128 stands for zero in the data rows.
Here are some points, each followed by its number:
c(076, 104, 092, 060, 073, 131, 099, 121, 091, 168, 087, 171, 133, 138,
  107, 101, 071, 109, 145, 117, 135, 119, 111, 117) 0
c(157, 094, 152, 171, 125, 121, 172, 155, 114, 151, 138, 142, 133, 143,
  127, 131, 121, 130, 124, 161, 146, 153, 152, 159) 1
c(125, 161, 197, 187, 096, 139, 130, 224, 139, 153, 157, 189, 162, 155,
  127, 136, 146, 166, 170, 158, 145, 152, 183, 158) 2
c(168, 200, 208, 170, 197, 090, 164, 203, 165, 146, 158, 198, 186, 165,
  183, 177, 164, 197, 166, 171, 166, 185, 180, 166) 3
c(180, 182, 160, 125, 151, 187, 156, 142, 151, 148, 169, 141, 166, 169,
  136, 148, 141, 169, 140, 158, 155, 159, 169, 172) 4
c(111, 123, 094, 044, 068, 020, 034, 095, 063, 065, 069, 083, 076, 063,
  074, 081, 135, 075, 090, 077, 066, 074, 091, 093) 5
c(162, 195, 162, 111, 114, 143, 117, 098, 159, 139, 155, 132, 148, 155,
  178, 152, 161, 152, 144, 148, 131, 158, 128, 133) 6
c(147, 190, 116, 113, 171, 134, 101, 145, 113, 145, 112, 125, 119, 115,
  152, 131, 154, 142, 148, 148, 118, 131, 141, 147) 7
c(210, 172, 132, 197, 101, 171, 138, 173, 137, 121, 132, 179, 174, 168,
  141, 128, 181, 174, 169, 152, 175, 189, 161, 132) 8
c(168, 116, 128, 162, 154, 149, 150, 168, 167, 134, 149, 159, 139, 152,
  159, 128, 152, 157, 159, 142, 159, 146, 144, 132) 9
c(127, 180, 168, 170, 160, 180, 162, 141, 181, 146, 130, 131, 151, 160,
  180, 151, 138, 142, 158, 142, 151, 175, 154, 143) 10
c(100, 098, 060, 114, 079, 086, 127, 073, 115, 102, 101, 106, 090, 124,
  091, 108, 078, 086, 104, 098, 095, 106, 106, 095) 11
c(178, 136, 123, 175, 185, 170, 143, 173, 147, 160, 189, 154, 151, 140,
  151, 169, 146, 151, 159, 141, 162, 153, 153, 184) 12
c(190, 132, 170, 199, 160, 150, 180, 218, 154, 183, 200, 178, 191, 168,
  187, 219, 156, 144, 173, 143, 184, 149, 182, 157) 13
c(155, 092, 160, 141, 116, 097, 138, 148, 136, 152, 161, 136, 132, 120,
  122, 167, 153, 103, 109, 098, 118, 100, 125, 110) 14
c(161, 098, 154, 174, 117, 124, 135, 180, 156, 183, 155, 122, 157, 160,
  147, 177, 130, 147, 130, 156, 141, 131, 142, 114) 15
c(136, 096, 127, 111, 111, 128, 152, 090, 162, 132, 118, 134, 131, 108,
  128, 145, 133, 117, 096, 095, 110, 134, 127, 108) 16
c(071, 109, 090, 101, 120, 138, 067, 114, 138, 114, 103, 115, 086, 113,
  108, 119, 111, 100, 107, 104, 125, 087, 104, 102) 17
c(154, 077, 143, 093, 135, 159, 111, 123, 145, 118, 108, 116, 105, 154,
  153, 118, 127, 144, 132, 117, 102, 108, 132, 115) 18
c(190, 093, 162, 122, 192, 178, 181, 169, 177, 182, 128, 157, 151, 184,
  192, 157, 163, 176, 168, 154, 165, 168, 184, 168) 19
c(165, 106, 182, 154, 133, 144, 131, 123, 155, 132, 149, 134, 152, 152,
  162, 127, 161, 178, 179, 133, 172, 156, 154, 146) 20
c(116, 084, 125, 060, 152, 090, 123, 101, 122, 156, 092, 090, 094, 112,
  105, 077, 107, 093, 117, 110, 104, 098, 110, 092) 21
c(093, 134, 062, 135, 153, 134, 125, 120, 117, 120, 150, 115, 134, 132,
  115, 128, 139, 118, 134, 124, 121, 117, 139, 113) 22
c(155, 156, 204, 167, 212, 138, 219, 135, 139, 155, 175, 133, 194, 160,
  172, 147, 163, 176, 188, 150, 151, 146, 149, 153) 23
c(081, 122, 085, 121, 123, 127, 093, 115, 129, 113, 115, 102, 100, 122,
  104, 125, 131, 120, 115, 127, 090, 097, 129, 109) 24
c(091, 136, 184, 115, 174, 119, 143, 125, 097, 099, 130, 118, 130, 106,
  072, 111, 132, 139, 151, 120, 131, 134, 123, 125) 25
c(152, 175, 155, 210, 157, 191, 208, 139, 123, 168, 152, 135, 168, 163,
  162, 156, 162, 184, 153, 174, 154, 145, 171, 142) 26
c(143, 141, 199, 103, 201, 136, 153, 123, 138, 170, 095, 108, 104, 152,
  088, 102, 165, 117, 126, 113, 128, 101, 143, 130) 27
c(106, 071, 112, 043, 145, 077, 104, 091, 118, 155, 072, 079, 076, 102,
  095, 066, 096, 086, 102, 098, 091, 088, 095, 079) 28
c(112, 096, 128, 099, 148, 096, 161, 099, 074, 111, 128, 069, 127, 110,
  125, 103, 103, 089, 115, 112, 101, 107, 117, 105) 29
c(109, 118, 099, 064, 080, 038, 043, 090, 078, 083, 082, 090, 083, 072,
  077, 090, 139, 084, 093, 083, 073, 082, 097, 097) 30
c(104, 105, 069, 136, 072, 111, 117, 069, 126, 122, 103, 121, 093, 078,
  093, 107, 090, 081, 125, 096, 091, 102, 106, 098) 31
c(102, 054, 100, 114, 090, 079, 096, 093, 090, 127, 107, 083, 076, 087,
  088, 093, 089, 103, 080, 115, 084, 077, 078, 079) 32
c(058, 071, 027, 058, 087, 073, 070, 109, 077, 081, 081, 072, 097, 076,
  088, 095, 096, 070, 095, 072, 105, 080, 081, 099) 33
c(132, 183, 165, 190, 164, 186, 189, 162, 138, 150, 169, 161, 147, 175,
  187, 174, 164, 166, 152, 172, 158, 176, 138, 163) 34
c(147, 102, 140, 138, 087, 113, 107, 111, 120, 110, 138, 120, 142, 130,
  134, 125, 140, 124, 162, 092, 146, 121, 125, 122) 35
c(079, 135, 174, 137, 112, 167, 138, 156, 097, 145, 151, 160, 125, 154,
  149, 128, 155, 127, 140, 133, 150, 141, 151, 142) 36
c(117, 116, 109, 092, 179, 108, 122, 149, 131, 124, 152, 107, 146, 115,
  152, 114, 129, 146, 106, 146, 130, 139, 140, 128) 37
Which five points above are nearest to each new point? Their numbers follow each, nearest first.
c(123, 153, 074, 148, 119, 096, 124, 106, 133, 106, 159, 140, 121, 172,
  136, 123, 109, 090, 146, 116, 130, 116, 159, 108) 22 35 24 16 37
c(124, 125, 082, 139, 110, 110, 153, 098, 149, 147, 137, 138, 114, 150,
  130, 113, 130, 111, 163, 137, 128, 144, 156, 137) 22 35 16 1 24
c(084, 112, 143, 146, 092, 057, 115, 146, 168, 117, 144, 125, 139, 128,
  102, 087, 128, 111, 141, 117, 122, 105, 110, 123) 35 24 14 22 16
c(089, 142, 049, 141, 154, 142, 115, 124, 127, 124, 153, 126, 134, 137,
  112, 132, 146, 124, 139, 126, 124, 120, 143, 114) 22 24 37 7 17
c(171, 199, 167, 121, 123, 159, 132, 105, 171, 154, 164, 145, 154, 156,
  183, 156, 161, 157, 150, 154, 138, 156, 134, 136) 6 4 10 20 9
c(161, 100, 160, 149, 125, 108, 139, 146, 137, 154, 157, 145, 137, 128,
  125, 164, 156, 118, 114, 110, 126, 106, 133, 117) 14 15 16 35 1
c(147, 192, 123, 124, 180, 142, 123, 151, 131, 157, 129, 140, 131, 130,
  164, 148, 163, 158, 161, 164, 127, 140, 150, 160) 7 6 4 9 10
c(081, 112, 124, 073, 100, 151, 121, 171, 108, 147, 096, 149, 129, 109,
  129, 138, 115, 145, 144, 125, 140, 131, 128, 113) 0 36 24 18 37
c(105, 113, 070, 123, 080, 110, 125, 085, 131, 121, 108, 118, 101, 081,
  104, 108, 086, 090, 135, 105, 095, 106, 105, 101) 31 11 24 17 32
c(161, 201, 165, 109, 117, 152, 122, 089, 167, 151, 158, 136, 150, 153,
  185, 157, 161, 155, 144, 149, 129, 157, 126, 131) 6 4 10 20 7
c(154, 100, 139, 145, 088, 124, 103, 109, 119, 114, 140, 120, 141, 131,
  133, 122, 137, 127, 167, 093, 147, 122, 122, 127) 35 14 18 16 20
c(096, 143, 170, 140, 117, 115, 154, 151, 168, 124, 131, 124, 136, 160,
  142, 135, 137, 146, 131, 135, 140, 120, 131, 128) 36 9 1 15 10
c(064, 075, 041, 052, 083, 091, 065, 106, 078, 074, 087, 077, 103, 082,
  090, 099, 099, 073, 093, 079, 102, 084, 084, 101) 33 30 32 11 5
c(131, 139, 072, 152, 149, 105, 127, 125, 111, 107, 138, 138, 133, 161,
  119, 129, 134, 119, 131, 134, 145, 128, 132, 129) 22 37 35 24 7
c(156, 195, 154, 107, 114, 140, 115, 093, 152, 147, 148, 133, 146, 147,
  173, 155, 152, 148, 134, 140, 122, 152, 115, 126) 6 7 4 10 20
c(139, 111, 113, 084, 126, 139, 184, 119, 082, 113, 118, 109, 110, 102,
  095, 097, 125, 099, 108, 107, 111, 095, 101, 097) 29 21 16 24 22
c(159, 206, 126, 117, 179, 146, 120, 167, 130, 159, 127, 140, 134, 130,
  162, 147, 160, 156, 158, 169, 127, 134, 148, 158) 7 4 6 9 12
c(098, 123, 165, 055, 109, 147, 070, 073, 110, 100, 103, 115, 117, 104,
  124, 134, 070, 094, 100, 102, 107, 118, 102, 091) 17 21 24 16 29
c(186, 097, 166, 129, 182, 172, 174, 162, 174, 175, 133, 154, 152, 179,
  188, 153, 165, 178, 172, 151, 168, 167, 180, 165) 19 9 20 12 4
c(144, 130, 166, 112, 088, 118, 088, 087, 134, 104, 145, 108, 134, 086,
  149, 104, 139, 104, 147, 088, 123, 100, 119, 123) 35 16 18 14 24
c(186, 091, 147, 165, 182, 164, 155, 173, 150, 135, 144, 206, 115, 158,
  189, 159, 174, 142, 137, 172, 141, 146, 147, 149) 9 12 19 1 34
c(138, 093, 160, 181, 131, 121, 133, 126, 126, 111, 110, 126, 150, 134,
  123, 152, 127, 146, 137, 146, 148, 149, 135, 152) 1 35 20 9 15
c(084, 095, 049, 107, 077, 079, 123, 053, 118, 101, 093, 099, 080, 121,
  083, 103, 067, 080, 102, 099, 090, 102, 102, 082) 11 31 32 33 17
c(191, 206, 169, 170, 124, 164, 128, 143, 172, 148, 176, 160, 154, 157,
  157, 149, 138, 178, 157, 175, 173, 147, 152, 153) 4 6 10 8 34
c(167, 174, 144, 118, 138, 192, 144, 123, 150, 137, 169, 129, 156, 160,
  124, 144, 134, 158, 133, 143, 149, 152, 158, 161) 4 6 10 9 12
c(133, 088, 122, 125, 068, 107, 090, 099, 107, 099, 122, 106, 133, 121,
  122, 109, 129, 111, 156, 081, 136, 109, 110, 112) 35 31 24 16 17
c(080, 097, 110, 088, 084, 145, 106, 177, 120, 162, 104, 127, 147, 131,
  136, 138, 122, 133, 128, 137, 125, 139, 129, 126) 0 24 36 37 18
c(092, 080, 071, 060, 098, 139, 082, 109, 135, 117, 090, 093, 097, 101,
  144, 097, 099, 074, 101, 096, 085, 100, 090, 110) 17 11 24 31 21
c(175, 187, 109, 132, 201, 121, 147, 167, 114, 158, 108, 148, 148, 116,
  156, 173, 157, 158, 145, 134, 138, 145, 162, 160) 7 12 9 4 10
c(072, 080, 098, 074, 068, 138, 095, 186, 107, 165, 098, 129, 146, 125,
  126, 135, 120, 132, 120, 135, 120, 131, 123, 124) 0 24 17 37 18
c(167, 112, 135, 151, 170, 153, 165, 166, 165, 139, 156, 157, 135, 150,
  154, 134, 149, 156, 161, 144, 156, 139, 142, 132) 9 12 20 1 15
c(179, 183, 171, 111, 132, 124, 128, 119, 186, 146, 150, 135, 122, 161,
  182, 163, 163, 144, 145, 159, 138, 140, 150, 134) 6 4 10 20 9
c(055, 111, 078, 102, 112, 131, 054, 110, 131, 112, 099, 112, 074, 102,
  096, 116, 103, 092, 098, 096, 119, 075, 098, 096) 17 24 31 11 32
c(132, 181, 156, 158, 165, 173, 175, 148, 182, 139, 114, 126, 140, 154,
  162, 149, 126, 147, 157, 142, 152, 161, 140, 153) 10 4 9 34 26
c(147, 095, 152, 137, 107, 094, 135, 138, 134, 143, 155, 135, 128, 117,
  122, 157, 147, 112, 112, 104, 117, 105, 125, 112) 14 16 35 15 1
c(109, 048, 110, 115, 087, 089, 104, 090, 104, 126, 109, 092, 084, 093,
  096, 103, 094, 105, 084, 113, 084, 087, 084, 084) 32 11 31 28 21
c(179, 219, 135, 155, 139, 137, 130, 178, 144, 151, 153, 153, 142, 178,
  141, 173, 129, 157, 154, 144, 117, 131, 150, 153) 4 6 12 7 10
c(174, 181, 170, 113, 133, 121, 133, 123, 182, 142, 144, 137, 120, 157,
  179, 166, 159, 147, 147, 156, 139, 138, 148, 136) 6 10 4 20 9
c(152, 199, 157, 119, 126, 150, 124, 092, 159, 147, 152, 139, 147, 148,
  177, 147, 148, 150, 138, 143, 127, 155, 122, 131) 6 10 4 7 20
c(131, 179, 161, 194, 159, 189, 185, 161, 139, 148, 161, 162, 148, 175,
  182, 171, 165, 163, 152, 174, 153, 169, 137, 160) 34 26 10 4 12
c(183, 183, 158, 128, 156, 209, 161, 138, 159, 146, 180, 140, 172, 176,
  130, 152, 143, 175, 139, 158, 160, 163, 169, 177) 4 12 10 34 26
c(101, 108, 058, 128, 062, 109, 121, 066, 123, 115, 095, 112, 089, 070,
  092, 101, 077, 073, 133, 091, 087, 099, 099, 093) 31 11 32 17 24
c(158, 149, 194, 167, 206, 141, 209, 141, 147, 153, 173, 138, 185, 160,
  171, 146, 161, 175, 185, 150, 153, 146, 149, 151) 23 26 34 10 20
c(086, 092, 118, 065, 094, 130, 111, 157, 092, 144, 090, 137, 127, 100,
  122, 132, 109, 135, 135, 117, 127, 125, 125, 105) 0 17 24 18 16
c(132, 153, 190, 183, 110, 144, 131, 209, 144, 150, 154, 186, 165, 149,
  130, 145, 148, 160, 168, 163, 147, 153, 177, 158) 2 9 36 8 15
c(150, 095, 143, 140, 068, 114, 096, 098, 114, 105, 132, 115, 142, 130,
  131, 114, 137, 122, 169, 084, 144, 117, 117, 116) 35 16 18 14 24
c(112, 048, 113, 116, 091, 096, 102, 103, 100, 126, 116, 092, 079, 096,
  096, 098, 094, 109, 092, 120, 088, 089, 086, 092) 32 11 31 21 28
c(146, 108, 137, 133, 097, 124, 076, 079, 112, 119, 131, 109, 129, 115,
  138, 101, 138, 123, 140, 118, 127, 120, 116, 111) 35 18 24 16 22
c(129, 115, 116, 095, 140, 142, 181, 119, 085, 115, 120, 116, 112, 107,
  099, 110, 131, 108, 115, 112, 113, 101, 104, 096) 29 16 22 21 25
